In the rows, zero is written as 128.
A single turn carries every row of the set below to another of its rows. Some are shown first; where does it send the rows asked next?
q_381: [121 128 160  91 124 105 143 139 139 131 124 105 120 117 125 117 130 151
 150 101 150 122]
q_735: [152 125 111  96 152 125 146 145 134 124 171  97 104 138 139 110 117 137
 112 148 136 130]
q_884: [106 150 102  86 156 136 131 115  93 117 123 116 109 143 144 111 147 134
 130 100 116 109]
q_843: [132 161 139 122 149 133 124 117 123 126 143 142 115 117 120 147 129 152
 126 106 152 127]
q_876: [124 106 108 103 132 136 136 126  97 155 144 107  97 123 114 108 126 140
 149 149 102 121]
q_660: [130 143 141  97 127 100 146 135 137 149 118 109 122 111 131 119 104 151
 153 107 125  94]
q_281: [133 152 129 131 151 106 150 124 113 115 139 127 118 108  90 136 125 155
 128 121 147 127]
q_793: [137 135 122  98 141 134 149 132 134 103 148 102 131 155 106  85 145 140
 141  90 106 107]
q_519: [131 117 127  67 137 120 144 116 105 168 145 111 106 120 134 128 130 151
 144 141 102 113]
q_315: [129 140 138  93 161 137 142 148 143 105 149  98 138 158 138  92 150 149
 135 121 114 110]
q_618: [133 144 131 115 157 128 129 113  90 117 129 129 100 153 139 120 156 118
 132 103 120 104]
q_89: [139 129 118 107 146 137 134 145 134 123 151  96 135 161 123  89 166 144
 130 103 111 119]
q_246: [124 124 109  86 137 118 151 136 110 161 146 115  99 107 127 118 134 143
 161 151 104 129]
q_304: [147 115 122  94 166 142 142 151 123 140 161 113 109 111 122 124 122 128
  96 139 128 117]
q_747: [129 161 139 123 135 115 144 116 119 118 138 150 120 106 110 128 134 154
 113 107 132 122]

q_876 -> q_793
q_660 -> q_735
q_747 -> q_246
Where do these go?
q_304 -> q_884
q_519 -> q_315

